(in the rows, 128 means zero)
The same turns and mirrors carry the whole set onto itself, and each row onto the other rows of its family. Which rows share a family with each named row? Give them in list order.
These 20 rows form 4 families of 5 rows each.
z_984: [178 152 152  96 144 106 133 131 123 152  99 148 132 135 100 135 115 112
 125 163 139 117 175 127 144 118 156 117 124  88 114]
z_855: [149 130 131  76 145 103 117 151 134 139 129 110 143 106 142 157 154 120
 115 142 146 110 139  94 126 126 103 137 149 109 138]
z_510: [139 141 158  83 152  83 128 151 154 133 141 126 138  97 117 151 149 110
  86 132 150 113 152  99 138 130 117 137 156 116 144]
z_73: [122 137 148  76 151  90 109 156 140 141 138 117 138 106 118 150 133 116
 100 150 148 108 145 102 126 130 123 156 143 138 141]
z_692: [128 139 165 145 135 148 166 111 131 115 105 117 160 152 145 105 105 131
 114 133 135 133 157 135 145 138 162 125 130 114  93]
z_119: [114 162 158 128 141 158 160 101 123 118 140 141 119 156 144 140 105 134
 128 144 147 146 104 162 128 105 133 110 142 125 159]
z_488: [110 132 152 141 152 161 152  94 119 116 130 142 127 143 153 114 118 109
 129 152 152 134 128 165 142 117 117 100 163 143 161]
z_905: [176 135 158  89 158 104 150 131 129 144  97 136 133 123  94 137 141 125
 130 138 145 115 189 134 141 120 155 120 127  88 114]
z_960: [149 151 159 137 141 176 161 106 124 123 117 104 164 161 139 133 114 101
 120 133 137 125 164 143 146 121 157 107 129 107 109]
z_985: [142 147 164 130 138 148 181 103 119 121  90 110 158 147 150 124 124 139
 110 128 152 139 149 133 137 127 163 119 137  97 104]
z_651: [125 143 148 132 150 172 158  87 126 106 132 134 131 154 141 118 114 141
 120 158 156 126 129 166 126 132 114 103 170 124 160]
z_329: [142 112 138  79 153  97 115 161 146 129 138 124 130  96 131 139 151 120
 129 132 135 115 150 112 129 126  96 139 133 120 135]
z_593: [159 135 156  84 139 111 116 137 125 148 110 112 132 129  99 138 121 111
 113 144 120 126 193 124 129 128 171 122 127 102 122]
z_865: [ 80 131 132 102 169 118 141 116 140 119 155 173 142 131 120 142 145 130
 122 135 136  98 130 122 144 133 109 127 163 141 164]
z_466: [150 134 158 128 132 164 154 102 125 117 106  95 148 162 135 118 117 128
 114 136 128 128 181 143 138 140 156  99 144  97 114]
z_999: [ 89 146 134 102 170 136 143 117 140 119 142 159 129 135 114 139 133 136
 110 161 154  92 114 122 139 138 108 146 162 152 162]
z_41: [ 90 131 135  96 171 144 147 116 144 119 133 144 107 135 105 152 168 132
 119 134 131  97 124 114 154 133 125 135 160 147 167]
z_397: [113 141 168 132 150 152 153 102 133 106 153 129 120 138 134 128 112 139
 132 133 146 145 125 181 118 114 129 114 155 136 167]
z_120: [174 153 147  90 147 128 136 132 123 142 105 130 145 111  99 135 130 100
 105 139 122 140 174 116 125 122 173 126 129  87 124]
z_867: [ 86 134 136 106 158 141 140 130 150 117 140 151 101 140 123 141 146 122
 123 140 123 105 111 112 164 127 110 136 139 153 154]

Same family as z_466: z_73, z_651, z_593, z_999
Same family as z_120: z_510, z_488, z_960, z_865

The same turns and mirrors carry the whole set onto itself, and each row onto the other rows of its family. Which rows share a family with each named row? Give them in list order.
These 32 rows form 4 families of 8 rows each.
z_125: [160 105 131 108 128 134 145 116]
z_491: [126 128 113 142 164 110 137 128]
z_794: [143 105 135 110 121 139 154 113]
z_581: [131 141 144 121 121 115 116  86]
z_589: [111 134 108 142 114 111  83 138]
z_583: [128  98 123 105 147 116  99 129]
z_518: [121 123 139  95  86 135 105 135]
z_371: [117 148 114 137 121 106  86 145]
z_374: [140 113 104 122 122 122 132 173]
z_978: [139 130 112 147 159 118 130 123]
z_940: [125 101 126  95 140 106 101 127]
z_205: [130 136 151  99  85 123 114 130]
z_248: [130 125 129 104  79 135 107 133]
z_241: [122 139 144 131 116 107 113  90]
z_133: [126  98 136 101 146 114 104 131]
z_184: [132 151 124 155 101 138 142 128]
z_504: [147 118 138 106 125 136 160 124]
z_486: [107 149 108 135 119 110  89 132]
z_938: [138 117 102 118 122 137 131 170]
z_211: [133 155 124 144  90 132 148 134]
z_568: [131 112 104 127 118 126 127 173]
z_36: [119 122 135  99  82 128 114 139]
z_323: [139 129 108 150 153 111 139 123]
z_25: [134 154 109 147  93 132 143 128]
z_631: [126 120  97 150 153 122 134 129]
z_262: [ 99 149 116 143 110 110  99 144]
z_751: [139 140 123 149  93 125 153 131]
z_509: [149 106 139 114 124 136 153 127]
z_845: [123 147 128 124 126 107 124  85]
z_22: [136 109 119 126 112 138 120 174]
z_482: [120 113 126 101 146 121  91 130]
z_699: [119 143 143 124 118 123 116  85]

Same family as z_631: z_125, z_205, z_262, z_751, z_845, z_22, z_482
Same family as z_938: z_491, z_794, z_371, z_940, z_248, z_241, z_184

The same turns and mirrors carry the whole set onto itself, and each row onto the other rows of its family. Which rows share a family with each named row? Give them in list order.
These 36 rows form 6 families of 6 rows each.
z_26: [158 132 138 123 116 122 127 147 113 159 102 120 140 109 133]
z_586: [117 138 141 112 104 151 126 136 165 140  96 147 104 128 119]
z_657: [161 123 141 131 107 128 135 134 106 163  94 130 131 123 125]
z_188: [116 109 119 150  94 105 161 108 118 112  99 136 144 153 102]
z_730: [120 141 142 108 118 146 103 138 158 132 106 143 115 152 119]
z_918: [138 140 125 143 129 141 155 147 105 138 145 108 109 132 165]
z_665: [145 131 148 114 103 118 110 144  97 151 120 123 135 135 107]
z_150: [ 99 112 128 143 108 148 176 163 138 103 104 144 115 139 144]
z_299: [142 125 124 133 115 144 143 134 100 111 145 109 139 131 176]
z_890: [125 138 114 145 128 127 144 141  87 115 154 111 127 119 153]
z_375: [ 99 152 106 133 106 112 131  99 148 114 146 119 110 143 121]
z_56: [ 97 131 126 152 101 112 187 116 123 121 106 135 148 142 106]
z_440: [119 141 148 108 116 146 124 156 159 141  92 146 125 125 122]
z_398: [112 123 129 136  82 118 156  92 114 113 113 142 164 145 117]
z_545: [150 140 139 123 120 124 111 130  91 152 116 131 143 118 120]
z_716: [109 107 137 135 105 157 164 147 124  89 111 141 147 153 154]
z_741: [116 135 159 103 112 155 116 155 145 125 118 130 106 151 108]
z_753: [113 106 133 141 122 151 160 161 136  93 103 136 121 165 139]
z_446: [103 125 116 153  87 102 175 118 109 131 107 147 143 137 112]
z_469: [103 115 126 144  95 120 165 106 121 104  98 143 141 130  92]
z_990: [101 163 115 140 113 115 161  99 137 129 147 110 120 128 122]
z_618: [152 122 140 115  94 128 113 117 108 141 105 135 160 126 134]
z_951: [131 128 125 134 113 118 139 159  87 119 157 101 121 131 143]
z_100: [140 145 120 139 130 127 152 140 113 135 146  95 120 114 158]
z_330: [157 123 129 128 112 111 112 136  99 150 105 128 146 138 124]
z_934: [134 130 109 143 129 124 138 149 107 114 150 105 118 139 165]
z_736: [114 105 148 137 122 164 162 155 125  94  93 141 125 141 126]
z_17: [ 96 122 142 137 117 148 175 164 144 108  95 145 133 146 130]
z_12: [124 144 154 107 128 165 110 143 142 130 109 141 115 134 118]
z_683: [ 87 153 110 136 109 123 145 104 135 101 151 124 114 121 120]
z_704: [ 97 169 115 134 106 119 145 104 137 141 150 128 110 136 127]
z_551: [113  98 150 133 105 148 168 161 122  95 107 126 120 157 115]
z_525: [104 156 120 121 101 136 133  91 141 110 155 121 128 139 143]
z_580: [111 138 145 101 102 161 112 130 158 116 113 147 132 141 139]
z_349: [ 93 146 117 126  97 114 138 122 132 107 161 108 103 132 115]
z_103: [104 113 131 136  80 106 160 114 119 109 114 125 130 142  84]

Same family as z_586: z_657, z_918, z_150, z_446, z_704
Same family as z_741: z_665, z_951, z_551, z_349, z_103
Same family as z_683: z_890, z_545, z_469, z_736, z_12

The same turns and mirrors carry the whole set onto itself, and each row onto the other rows of its family. Which rows share a family with each named row? Give them in list order.
These 18 rows form 3 families of 6 rows each.
z_729: [142 104 122 162 117 138 144 137 157 101 121 132 111 122 163 149 120 136
 175 115 157 129 146 128 102 109 174 129]
z_435: [163 119 128 150 113 109 123 154 145 132 126  98 143 125 150 100 105 138
 126  98 161 144 129 120 121 102 138 119]
z_33: [108 149 120 168 121 159 106 137 130 166 141 190 138 146 140 151 106 140
 142 114 126 124 156 120  96 132 154 104]
z_501: [147 116 112 176 137 152 134 152 133 142 157 159 163 129 119 172 101 133
 113 154 119 147 137 121 115 167 135 131]
z_713: [169 110 109 159 109 124 130 147 153 136 121 103 153 131 149 113 116 136
 128  91 156 150 122 126 123 114 147 116]
z_995: [157 124 124 183 137 142 125 150 130 147 163 161 160 134 121 155  82 142
 107 155 133 148 143 125 107 153 132 130]
z_431: [127 103 140 161 120 126 140 138 160 103 121 131  99 130 161 143 114 151
 164 111 156 116 147 121 102  96 162 134]
z_919: [ 98 135 121 143 162 102 125 110 128 128 113 121 108 168 122 125 117 129
 138 139  91 108 143 131 148 134 153 127]
z_140: [124 157 145 124 147 147 142 154 111 127 119  84 139 110 127 130 140 132
 138 147 102 123 123 139 125 143 140 128]
z_453: [ 98 137 134 147 164 109 131 127 123 136 130 121 109 170 108 142 127 142
 144 129 101  97 137 123 152 129 153 123]
z_962: [121 104 123 169 119 118 135 129 170  98 114 136 103 120 177 139 102 145
 157 126 138 124 152 128 107 101 155 136]
z_521: [130 162 153 134 158 137 129 159 101 124 131  93 136 116 125 126 124 138
 130 158  99 114 127 139 120 139 128 120]
z_315: [110 152  99 155 130 160 115 142 132 169 141 184 148 141 144 154 112 126
 149 121 119 128 153 121 111 145 161  98]
z_217: [106 132 122 142 159 109 142 134 133 134 125 106 116 162 106 142 130 134
 156 135 106 112 138 126 166 133 169 128]
z_600: [126 156 151 133 144 137 122 140 118 111 118  90 133 119 137 128 112 133
 126 158  77 124 128 146 120 138 129 124]
z_46: [149 121 117 151 102 108 112 134 155 122 121 103 145 121 160 106 104 123
 112 103 145 153 129 123 116 104 130 123]
z_787: [ 95 149 115 167 115 155  96 131 132 153 130 187 136 139 147 137 100 131
 138 129 111 133 172 128 104 142 154 106]
z_412: [140 121 121 178 131 145 115 130 146 143 156 156 156 138 131 149  83 139
  94 167 119 160 145 132 113 156 128 132]

Same family as z_435: z_33, z_995, z_431, z_453, z_521
Same family as z_46: z_919, z_962, z_600, z_787, z_412

The same turns and mirrors carry the whole set onto itself, and each row onto the other rows of its family. Which rows share a family with each named row? Give them in list order.
These 40 rows form 5 families of 8 rows each.
z_186: [163 118 114 102 144 119 169 132 125 170 126]
z_799: [149 126 126  86 127 106 172 109 122 151  87]
z_883: [146 130 126  96 154 130 180  88 146 163 102]
z_661: [156 127 111 102 164 114 163  88 158 155 111]
z_42: [162 121 109  90 134  91 156 113 133 141  97]
z_366: [130 136 139  90  99 132 149 158 160 171 125]
z_774: [157 121 107 112 157 110 159 125 140 168 133]
z_998: [151 109 122  88 136 118 145  97 120 140  86]
z_472: [134 107 138  68  90 169 143 110 158 147 126]
z_861: [154 131 123  76  93 130 134 136 190 137 135]
z_559: [128 104 112  61 100 152 137 125 171 137 148]
z_79: [108 120 134  83 108 164 135  97 179 152 129]
z_168: [178 116 108  92 151 115 166  98 144 147 113]
z_587: [125 118 137  75 132 125 158  79 133 156  92]
z_456: [118 141 134  97 110 126 140 150 175 173 129]
z_804: [153  98 117  71  96 150 123 115 170 133 140]
z_167: [125 120 119  87 148 107 139  72 154 149 103]
z_607: [133 120 119 100 149 115 137  88 136 144  88]
z_68: [156 104 111  79 139  99 132  84 144 137 109]
z_983: [119 126 125  91 102 169 161 128 179 157 136]
z_547: [168 119 124  86 143 129 182  98 133 156 101]
z_530: [133 134 121  97 111 115 130 156 176 163 137]
z_791: [139 132 108 104 147  88 151 100 149 149  98]
z_808: [105 116 122  69 107 157 141 116 178 145 142]
z_274: [156 104 129  66 123 117 151  91 122 143  96]
z_921: [147 134 137  68  84 147 150 136 176 145 124]
z_647: [117 109 123  62  96 160 145 122 167 142 140]
z_621: [137 129 116 115 159 118 165 118 142 178 127]
z_824: [148 112 114  95 146 109 134  94 132 138  91]
z_264: [123 146 141  78  94 148 150 125 189 154 122]
z_781: [145 125 124 105 146 127 175 125 126 179 120]
z_313: [121 126 109 100 113 153 144 125 196 150 147]
z_314: [135 117 127  94 140 124 149  91 124 146  82]
z_949: [128 110 114  86 114 144 115 100 189 139 142]
z_477: [147 112 104  91 104 149 142 137 186 140 149]
z_805: [126 138 125  99 141 104 168  98 137 158  87]
z_869: [146 128 127  86  98 121 140 163 162 163 134]
z_616: [131 144 127  85 105 132 133 124 203 146 132]
z_232: [144 111 119  82  92 164 158 139 170 147 139]
z_52: [118 112 109  71 109 146 131 119 182 138 150]

Same family as z_883: z_661, z_861, z_168, z_547, z_921, z_264, z_616
Same family as z_314: z_998, z_559, z_607, z_808, z_647, z_824, z_52
Same family as z_79: z_472, z_587, z_804, z_167, z_68, z_274, z_949

The same turns and mirrors carry the whole set onto itself, and each row onto the other rows of its family. Which rows share a family with each named row? Give them in list order.
These 18 rows form 3 families of 6 rows each.
z_414: [149 170 116 129 138  91 123  50 186 129 109 120 125 125 150  95 110 136
 119 144 122 168  87 125 115  98 126 149  86 117 114 120  89]
z_396: [151 162 126 123 156 131 148  67 162 113 159 158 119  97 161 119 141 105
 145 123 150 173  87 124 129 121 159  90 127  87 102 129  93]
z_639: [153 150 161 107 181  95 134  69 129 104 128 120 105 121 182  74  97 110
 140 174 149 169  99 161  81 155 119  92 132  53 156 146 100]
z_260: [127 200 152 148 139  95 137 109 178  88 166 149 148 129 175 102  92 120
 142 188 128 176 105 126  68 115 139 105  99  86 139 153 113]
z_448: [145 172 105 118 141  90 123  55 164 123 114 122 131 129 142  97 111 129
 112 151 117 159  88 130 113  97 128 146  78 116 110 122  93]
z_305: [177 180 161 149 122 107  64  54 136 124 168 139 127 111 155  57 109 104
 119 161 128 167  87 137  76 143 103  94  89  86 122 135 123]
z_244: [179 184 158 146 118 103  69  54 142 126 167 126 126 123 150  57 110 104
 121 158 129 163  94 137  68 141  93  83  97  89 121 137 107]
z_413: [166 177 166 147 115 106  63  53 143 117 156 131 114 115 156  62 102 109
 113 158 122 173  94 139  78 142  93  85  92  82 121 138 115]
z_409: [151 151 175 113 174 103 135  56 133 106 125 133 109 116 184  82  92 117
 137 173 147 168 107 153  81 161 132 103 132  52 162 149 104]
z_182: [152 149 166 112 174  93 128  63 130 111 128 132 106 126 180  89  99 114
 135 164 147 163 102 162  90 157 120  98 142  59 172 147  99]
z_673: [133 198 159 151 142  95 140 104 185  89 176 145 154 128 173  86  96 116
 142 186 125 163 107 131  75 117 142 108 115  85 132 144 117]
z_996: [184 143 165 115 172 115 123  41 133  90 167 118 121 100 153  99 108 102
 146 146 137 184 114 120 131  98 109 127  47  88 143 133  80]
z_963: [145 171 113 124 143  82 126  53 179 130 120 122 129 132 141  91 111 131
 113 155 120 163  94 132 123  98 122 155  87 110 120 109  92]
z_89: [162 166 121 113 152 132 143  67 166 113 153 158 112  88 160 115 130 101
 151 127 154 177  83 131 123 121 164  95 122  72  98 123  97]
z_670: [157 165 126 109 151 130 139  65 172 108 163 159 117  97 167 114 126 105
 149 120 147 186  88 123 142 122 159  90 124  77 108 124  93]
z_377: [189 135 158 121 182 120 130  48 132  85 167 126 127 102 145  95 117 107
 142 154 130 182 116 122 136 101 103 114  54  90 141 135  94]
z_697: [187 144 162 120 169 124 132  52 137  93 171 114 118 102 150 101 117 107
 150 146 132 188 127 118 124  97 100 113  54  92 146 137  89]
z_340: [124 196 161 154 125  91 127 100 182  89 170 149 157 130 169  96  97 115
 148 182 124 170 106 136  77 122 147 110 106  76 140 151 109]

Same family as z_639: z_396, z_448, z_244, z_673, z_377
Same family as z_182: z_260, z_305, z_963, z_89, z_697

